In the rows, zero is written as 128.
One turn sends every row of this set to another row. A few are shown first. Where does it send the rows asked after them?
Lutil: [116 123 139 102 120 153 152 145  97 124 123 121 145 141  81 119 143 163
 162 126 137  84 121 145 172 127  80 145 141 131 104 130 145 161  99 118
 153 156 143 141 138 110 131 125 117 148 133 142 115 119 108 184 149 129]
fop: [104 152 147 122 132 157 131 154 111 113 110 127 116  98  87 139 137  88
 133 171 104 133 160 107 154  99 105 116 132 144 150 128 158 128 120 106
 112 105 134  84 146 121 149 119 138 172 150 133 122 119 148 136 145 122]
Kana: [122 170 116 130 115 157 138 126  96 161 175 136 132 126  98 100 148 156
 170 128 117  96 160 123 127 148 112 176 116 127 137 124 136 126 131 135
  72 133 132 125  83 127 166 116 150 176 147 147 131 142  87 119 138 111]
suniz: [121 148 141 114 117 168 130 136 107 165 141 120 141 120 104  90 158 144
 152 140 133  78 141 120 139 161 110 153 130 121 139 131 143 119 117 139
  61 127 136 145  82 133 150 119 142 194 143 153 142 134  82 103 126 116]
vofu: [119 156 153 118 127 145 126 159  91 161 157 123 114 105 106 116 174 133
 152 129 107  98 149 100 152 142 126 153 129 137 149 131 141 115 125 135
  37 117 154 110 104 150 154 127 147 187 154 177 130 124  83 119 119 115]
von: [164 115 141 107 132 163 135 141 109 157 103 116 144 128  95 119 157 143
 134 155 151  95 135 155 165 129  90 154 150 122 100 140 124 117 100 136
 113 132 142 156 113 112 134 132 118 171 109 121 122 140 116 172 127 125]
Vasop: [149 125 131 135 126 159 156 111  98 132 134 140 110 145 103 135 146 134
 167 125 138  98 161 174 142 123  91 179 129 136 124 121 113 125 112 118
 139 136 154 126 124 107 154 136 140 156 124 114 127 137 107 171 141 124]
Rek: [104 166 154 129 130 146 128 145  90 141 160 130 122 116 102 112 160 131
 166 133 111 101 158 101 151 151 117 153 122 140 162 126 139 117 131 117
  44 125 146 109 112 146 152 121 156 189 157 172 133 118  77 112 127 118]
Sefe: [152 102 148 111 130 130 114 157  81 120  99 137 137 120 104 141 142 146
 147 133 126 122 134 126 191  85 115 134 147 141 138 118 148 140 112  93
 119 127 157 134 170 120 126 130 123 147 140 127 109 114 122 173 142 136]
Fedor: [142 101 150 118 128 132 126 146  76 104  98 136 120 124 107 143 151 134
 146 132 123 116 135 129 192  92 115 134 139 147 155 117 141 140 109  88
 133 119 158 127 166 115 127 128 137 147 143 133 116 115 117 177 146 123]
baz: [107 146 170 121 114 155 128 176 122 123 116 130 124  99  81 137 140 102
 123 159 101 122 151 110 165 104 110 111 153 128 129 127 154 126 116 126
 114  94 162  87 146 120 153 130 129 162 159 158 113 113 148 134 142 137]
bepa: [156 103 151 118 125 128 127 153  83 114 102 143 126 120 105 146 147 143
 139 134 123 131 145 129 194  94 119 139 147 140 142 120 132 129 122  92
 126 113 157 130 161 113 133 138 134 154 141 137 101 127 121 183 143 131]
zike: [109 176 141 119 131 141 121 162  80 155 168 126 128 107  95 110 171 141
 165 136 104 103 143  90 155 140 120 154 119 141 149 130 148 125 126 131
  42 130 142 113 107 146 143 113 149 174 153 174 132 117  85 123 130 112]
fafi: [108 165 159 107  97 151 109 136 139 118 138 134 123 101 112 111 169 124
 143 111 113 114 126  90 162 111 135 141 158 146 158 133 182 126 108 140
  82 134 141 128  92 109 166 101 115 162 151 154 132 115 149 121 143 123]
nuf: [155 100 133 105 127 157 140 142 109 160 101 115 141 125 100 119 148 149
 129 160 149 103 129 158 165 113  92 142 148 119 110 139 123 123 100 136
 126 127 150 148 114 105 125 129 135 163 117 123 123 139 120 184 131 116]
Folu: [135 105 122 127 122 154 155 110 102 133 126 136 113 137 107 139 134 147
 165 120 140  97 152 175 142 109  87 163 134 133 128 116 121 138 114 117
 142 137 156 117 133 106 154 137 141 158 130 112 122 132 109 172 143 120]
rol: [121 166 162 111 102 153 110 124 150 124 141 145 128 103 115 111 154 124
 139 124 114 135 146  98 151 113 132 150 163 141 164 133 164 105 119 127
  77 127 136 132  90 103 170 106 125 179 149 139 127 123 146 121 138 133]
Bab: [106 180 151 124  96 150 119 122 134 110 156 149 114 110 110 114 163 125
 149 111 104 130 144  97 157 114 133 154 150 146 170 128 166 117 115 128
  95 130 138 120  89  98 171 100 134 154 156 151 132 124 146 132 151 119]
kone: [122 137 142 109 122 159 146 143  89 122 129 124 137 146  83 122 162 148
 170 119 139  68 121 148 169 136  81 157 135 135  98 129 145 155  96 126
 147 156 145 143 131 114 136 124 111 138 127 144 121 117 108 172 148 126]
Ludud: [106 160 136 112 106 158 149 146  93 155 162 120 122 120  97  94 172 158
 158 111 116  66 134 110 146 164 115 161 124 130 128 126 148 143 113 149
  84 131 139 130  82 130 160 121 138 171 154 181 133 135  85 126 137 110]
Nudi: [113 157 150 111 125 156 134 175 106 134 133 131 109 101  83 131 134 109
 134 154  83 134 148 103 148  88 113 128 136 148 136 117 159 142 102 117
 114 112 151  79 147 126 150 117 127 150 161 135 121 102 150 144 146 139]

kone turns into Vasop
Nudi turns into fop
fafi turns into Bab
Now find these:
vofu turns into zike
Fedor turns into bepa
suniz turns into Ludud
nuf turns into Lutil

One turn sends every row of this set to another row. A few are shown first. Where does it send the rows asked after them?
melaz: [120 145 154 134 115 114 155 112 120 106 103 149 150 133 138]
Rem: [119 120 137 136 149 125 120 184 121 113 135 128 127 125 133]
tezi: [129 128 140 127 168 116 123 174 122 115 134 142 118 136 138]
lazo: [123 134 132 142 115 118  85  99 138 126 139 117 115 127 143]
tomi: [134 120 113 125 162 119 118 177 143 122 128 136 136 120 136]
lol: [129 119 106 109 130 129 123 126 128 127 148 128  91 115 103]
Lun: [131 124 129 135 164 122 108 175 123 125 145 119 144 123 136]
zaf: [135 101 120 131 164 117 120 103 133 122  90 133 142 123 132]
Vaset: [130 140 135 133 121 116 137 108 124 121 109 134 181 125 136]
zezad: [113 148 117 150 109 121 165 125 142 126 134 129 156 126 106]
mek: [125 119 115 118 126 132 118 126 122 131 158 110 101 111 103]
mub: [132 133 129 150 140 121 157 132 170 130 163 113 140 151 125]
bodar: [120 113 148 162 151 123 120 106 126 128 119  95 139  99 140]
lovo: [131 130 125 115 139 127 121 119 118 128 162 116  89 120 109]
dalot: [112  92 141 145 133 131 132 121 120 106  88 132 126 118 129]
vubo: [118 111 120 126 104 127  88 109 132 114 115 137 117 136 129]
taz: [131 160 146 133 130 105 150 102 135 119 114 145 150 126 148]
Tofet: [129 114 118 106 135 132 119 124 111 125 150 127  98 130  99]
fiden: [138 122 112 108 144 126 113 114 119 134 158 118 106 125 103]
geko: [124 144 127 133 132 122 160 117 122 125 130 142 166 156 101]
Beki: [132 121 127 131 143 127 161 133 161 121 145 139 132 174 117]
Lidi: [117 119 134 154 139 117 136 113 152 117  99 123 109  93 144]
sunos: [119 124 138 149 122 131 165 141 162 116 154 121 129 156 120]
Fumos: [128 149 127 136 114 108 146 110 143 120 106 138 165 109 143]
kelam: [129 121 122 122 126 119  87  98 129 120 120 142 118 149 136]
dar: [129 123 161 142 173 117 129  98 117 122 110 126 120 130 143]
todok: [130 165 127 139 143 113 158 110 134 135 144 132 160 144 111]
zafaz: [141 123 124 117 170 125 125 140 120 143 106  98 135 142 145]
fol: [113 125 129 139 103 124  96 109 140 116 128 129 104 124 142]
Donup: [129 136 128 135 165 114 126 175 143 120 138 132 117 116 144]
dabu: [117 144 158 145 111 117 144 114 115 113 116 126 167 123 139]
Mak: [126 109 115 138 126 133 156 139 165 121 145 125 148 160 111]
Muzod: [128 110 129 117 151 132 138 153 113 126  89 114 118 149 138]
Tene: [133 141 145 131 163 122 137 141 126 139 116  90 109 130 157]
gar: [118 125 133 141 135 135 136 156 127 134 113  81 119 116 148]
pev: [116 165 140 152 122 117 165 118 133 126 147 125 149 134 109]
musa: [129 133 141 132 130 120  83  96 123 125 136 126 118 146 141]
gabil: [118 147 117 134 118 118 172 125 138 119 121 149 147 145 101]
Vozes: [133 122 139 142 144 132 153 133 149 125 161 117 152 170 117]
Veni: [127 119 109 124 138 129 141 157 139 129  87 108 111 121 146]

mub turns into Beki
Donup turns into tezi
Vaset turns into Fumos
Now find these:
geko turns into zezad
lol turns into lovo
Lidi turns into dar
lazo turns into kelam
zafaz turns into Veni

One turn sends every row of this set to another row. A few are shown first. Where does it send the rows asked after them?
rano: [129 104 127 132 100 128 110 161 151 116 137 156 132 141]
rul: [138 139 137 143 109 131 145  83 124 137 155 121 129 131]
zeru: [127 142 127 107 112 125 118 135 145 108 141 153  94 129]
Sibo: [124 123  94 159 103 104 122 130 140 123 142 163 121 152]
Geso: [115 118 126 151 116 128 124 163 144 110 112 151 161 154]
Kem: [124 116 138 101  91 147 132 140 101 118 137 139 107 136]
poko: [105 116 157 163 113 142 149 144 123 137 145 111 138 121]
sagag: [ 90 135 134 156 112 148 164 108 104 129 136 135 125 140]
pelot: [125 121  99 158 101 112 118 124 141 125 133 167 121 160]
rulas: [138 131 144 129 119 129 141 174 112 131 105 113 136 121]
Bebi: [100 128 111 123  98 122 132 155 154 101 118 160 132 152]
lasuv: [138 153 150 115 105 114 131 152 121 123 119 109 105 119]
Renul: [137 109 101 156  93 106 120 126 128 122 129 146 152 152]
Ronup: [105 108 142 121  84 145 145 118 105 120 149 126 118 133]
bebek: [135 111 105 155  87 108 119 125 138 124 122 140 153 154]
lopa: [163 154 128 118 127 131 128 104 143 124 123 131 139 138]
dori: [123 154 130 146 116 130 154  80 123 129 146 130 126 141]
nat: [156 119 150 140 132 131 102 142 125 115 120 138 153 132]
putu: [154 160 124 122 137 131 130 102 146 123 125 143 129 141]
vuve: [119 126  94 161 100  95 137 139 149 123 130 137 144 145]
Sipub: [108 118 138 137  87 146 156 105 109 131 149 122 118 127]
sume: [130 148 137 160 125 129 151  89 126 138 144 120 138 131]
dun: [127 118 154 148 121 143 141 168 119 136 125 108 142 123]
dop: [127 158 146 116 112 122 128 135  92 110  97 127 122 146]
zet: [119 132 100 165  98 101 134 138 159 128 126 139 137 147]
fos: [ 79 137 137 152 121 146 159 125 106 119 133 144 120 147]
bifi: [ 87 152 131 135 133 141 159 150 111 117 115 144 116 148]
rora: [109 161 123 128 129 116 145 140 145  95  98 127 148 140]
Tamal: [111 121 147 168 109 147 157 120 114 143 149 117 130 120]
Zise: [155 163 126 128 138 129 134 109 153 124 122 130 136 136]
Mepim: [136 126 137 100 104 137 129 153  95 121 116 143 107 136]
Bar: [108 156 129 128 135 132 151 165 111 122 106 144 105 137]
lin: [133 158 157 144 142 124 119 153 108 128 116 133 107 132]

Renul turns into vuve
Kem turns into dun
bebek turns into zet
Now find these:
lopa turns into Zise
poko turns into fos
rora turns into zeru
dori turns into rul
Geso turns into Bebi
dop turns into lasuv
Mepim turns into rulas
sagag turns into Sipub

